[[132 140 129 114 131 127 138 126 133 127]
 [124 124 136 143 131 133 131 128 130 132]
 [121 146 124 104 128 125 143 131 139 114]
 [129 129 134 131 128 129 117 132 135 125]
 [117 142 129 113 128 128 135 130 139 121]
 [122 140 117 119 130 131 146 126 123 123]
 [128 125 132 143 128 133 127 131 134 133]
 [150 119 133 136 123 124 129 130 130 120]]
=>
[[120 130 130 129 124 123 136 133 119 150]
 [133 134 131 127 133 128 143 132 125 128]
 [123 123 126 146 131 130 119 117 140 122]
 [121 139 130 135 128 128 113 129 142 117]
 [125 135 132 117 129 128 131 134 129 129]
 [114 139 131 143 125 128 104 124 146 121]
 [132 130 128 131 133 131 143 136 124 124]
 [127 133 126 138 127 131 114 129 140 132]]

[[108 115 110 153 119 122 122]
 [149 133 149 110 124 130 123]
 [105 114 110 153 119 117 120]
 [109 114 113 151 117 120 119]
 [149 133 149 110 124 131 124]
 [139 125 142 122 118 130 121]
 [144 129 146 116 120 130 122]
 [147 133 148 110 124 128 123]
 [148 132 148 110 124 129 123]
 [106 114 110 153 119 119 121]]
=>
[[121 119 119 153 110 114 106]
 [123 129 124 110 148 132 148]
 [123 128 124 110 148 133 147]
 [122 130 120 116 146 129 144]
 [121 130 118 122 142 125 139]
 [124 131 124 110 149 133 149]
 [119 120 117 151 113 114 109]
 [120 117 119 153 110 114 105]
 [123 130 124 110 149 133 149]
 [122 122 119 153 110 115 108]]

[[122 106 137]
 [139 113 133]
 [133 108 135]
 [122 107 137]
 [126 106 137]
 [136 109 134]
 [138 112 133]]
=>
[[133 112 138]
 [134 109 136]
 [137 106 126]
 [137 107 122]
 [135 108 133]
 [133 113 139]
 [137 106 122]]

[[132 117 129 130 114 102 119 142]
 [111 119 152 126 148 118 115 153]
 [107 114 134 139 152 114 116 138]
 [137 133 120 143 103 127 127 106]]
=>
[[106 127 127 103 143 120 133 137]
 [138 116 114 152 139 134 114 107]
 [153 115 118 148 126 152 119 111]
 [142 119 102 114 130 129 117 132]]

[[129 153 154]
 [128 149 154]
 [135 153 153]
 [141 153 153]]
=>
[[153 153 141]
 [153 153 135]
 [154 149 128]
 [154 153 129]]

[[127 120 115 115 122 129 120 113  99 126 126 115 128 109 134]
 [126 105 123 117 151 144 122 120 133 145 122 126 137 154 154]]
=>
[[154 154 137 126 122 145 133 120 122 144 151 117 123 105 126]
 [134 109 128 115 126 126  99 113 120 129 122 115 115 120 127]]
---
[[126 152 135 126]
 [126 152 133 126]
 [124 150 127 127]
 [123 150 128 126]
 [126 152 135 126]]
=>
[[126 152 133]
 [124 150 127]]

[[144 103 119]
 [115 114 140]
 [117 125 143]
 [140 131 110]]
=>
[[115 114 140]
 [117 125 143]]

[[132 157 131 105 124]
 [133 125 106 124 124]
 [133 155 125 127 134]
 [131 107 109 154 125]]
=>
[[133 125 106]
 [133 155 125]]

[[121 124 157]
 [122 136 117]
 [120 116 141]
 [136 127 129]]
=>
[[122 136 117]
 [120 116 141]]

[[131 116 116 112 129]
 [130 108 108 124 113]
 [135 116 116 114 117]
 [131 105 105 106 127]]
=>
[[130 108 108]
 [135 116 116]]

[[100 151 116 123]
 [104 146 155 146]
 [125 136 154 106]]
=>
[[104 146 155]
 [125 136 154]]
---
[[130 122 126 106 136 144]
 [131 125 124 105 138 141]
 [130 125 125 106 136 140]
 [130 126 120  98 138 139]
 [132 127 122 102 136 139]
 [131 125 123 103 139 138]]
=>
[[130 122 126 106 136 144]
 [130 125 125 106 136 140]
 [131 125 124 105 138 141]
 [131 125 123 103 139 138]
 [132 127 122 102 136 139]
 [130 126 120  98 138 139]]

[[122 119 154 147 138 118 117 115 133 138]
 [119 133 107 154 136 126 121 144 127 131]
 [135 137 114 151 136 137 115 126 121 156]
 [151 116 129 134 134 141 124 120 136 130]]
=>
[[122 119 154 147 138 118 117 115 133 138]
 [151 116 129 134 134 141 124 120 136 130]
 [135 137 114 151 136 137 115 126 121 156]
 [119 133 107 154 136 126 121 144 127 131]]

[[115 141 117 130 136 115 142 133 129 152]
 [132 125 118 128 135 123 126 123 119 138]
 [132 110 145 140 119 107 111 126 137 118]
 [125 152 119 116 138 147 150 135 118 134]
 [142 102 136 132 117 120 101 119 127 112]]
=>
[[132 110 145 140 119 107 111 126 137 118]
 [142 102 136 132 117 120 101 119 127 112]
 [125 152 119 116 138 147 150 135 118 134]
 [132 125 118 128 135 123 126 123 119 138]
 [115 141 117 130 136 115 142 133 129 152]]

[[126 146 127 124 126 126 130 129 107 128 129 141 129 129 128 127]
 [131 140 132 128 127 126 128 135 122 130 129 137 125 134 127 130]]
=>
[[131 140 132 128 127 126 128 135 122 130 129 137 125 134 127 130]
 [126 146 127 124 126 126 130 129 107 128 129 141 129 129 128 127]]

[[126 119 135 130 117 117 116 113 117 125 131 127 123 123 120 125]
 [130 134 141 128 131 138 130  99 124 130 130 131 127 125 134 129]
 [127 129 118 126 134 123 125 130 134 127 121 118 135 123 127 126]
 [129 134 113 123 140 123 110 119 129 125 124 116 134 130 126 127]]
=>
[[130 134 141 128 131 138 130  99 124 130 130 131 127 125 134 129]
 [126 119 135 130 117 117 116 113 117 125 131 127 123 123 120 125]
 [127 129 118 126 134 123 125 130 134 127 121 118 135 123 127 126]
 [129 134 113 123 140 123 110 119 129 125 124 116 134 130 126 127]]

[[152 144 134 118 121 120 113 112]
 [158 150 135 115 121 117 109 108]
 [126 127 125 130 129 128 129 128]
 [126 126 127 130 129 128 128 129]]
=>
[[158 150 135 115 121 117 109 108]
 [152 144 134 118 121 120 113 112]
 [126 126 127 130 129 128 128 129]
 [126 127 125 130 129 128 129 128]]

[[118 130 126 121 146]
 [116 133 129 132 152]]
=>
[[116 133 129 132 152]
 [118 130 126 121 146]]

[[133 127 108]
 [128 130 133]
 [131 126 107]
 [134 127 114]
 [134 127 105]
 [128 129 132]]
=>
[[128 130 133]
 [128 129 132]
 [134 127 114]
 [133 127 108]
 [131 126 107]
 [134 127 105]]

[[137 131 124 126 118 137 117 116 134 116 136]
 [132 129 117 131 121 135 113 119 125 115 133]
 [138 130 120 114 136 124 123 111 133 128 126]
 [133 115 125 118 150 110 116 109 139 144 114]
 [132 130 121 124 123 131 124 132 133 124 138]]
=>
[[133 115 125 118 150 110 116 109 139 144 114]
 [137 131 124 126 118 137 117 116 134 116 136]
 [132 130 121 124 123 131 124 132 133 124 138]
 [138 130 120 114 136 124 123 111 133 128 126]
 [132 129 117 131 121 135 113 119 125 115 133]]
---
[[149 138 127]
 [156 141 127]]
=>
[149 141]

[[111 110 111 112 108]
 [118 118 120 120 107]
 [118 118 119 119 121]
 [131 131 133 132 101]]
=>
[111 118 119 132]

[[149 134 148]
 [105 138 137]
 [119 136 149]
 [133 131 155]]
=>
[149 138 149]

[[129 136 130]
 [128 131 129]
 [127 117 125]
 [131 154 135]]
=>
[129 131 125]

[[131 127 127]
 [137 105 109]
 [142 118 105]
 [133 110 118]]
=>
[131 105 105]

[[117 127 101 112 126]
 [126 123 148 139 127]
 [126 123 147 139 127]
 [117 127 101 112 126]]
=>
[117 123 147 112]

[[110 114]
 [109 129]
 [140 142]
 [104 105]]
=>
[110 129]

[[121 145 123 143 114]
 [153 103 119 103 137]
 [138 114 101 150 136]
 [101 115 138 128 102]]
=>
[121 103 101 128]
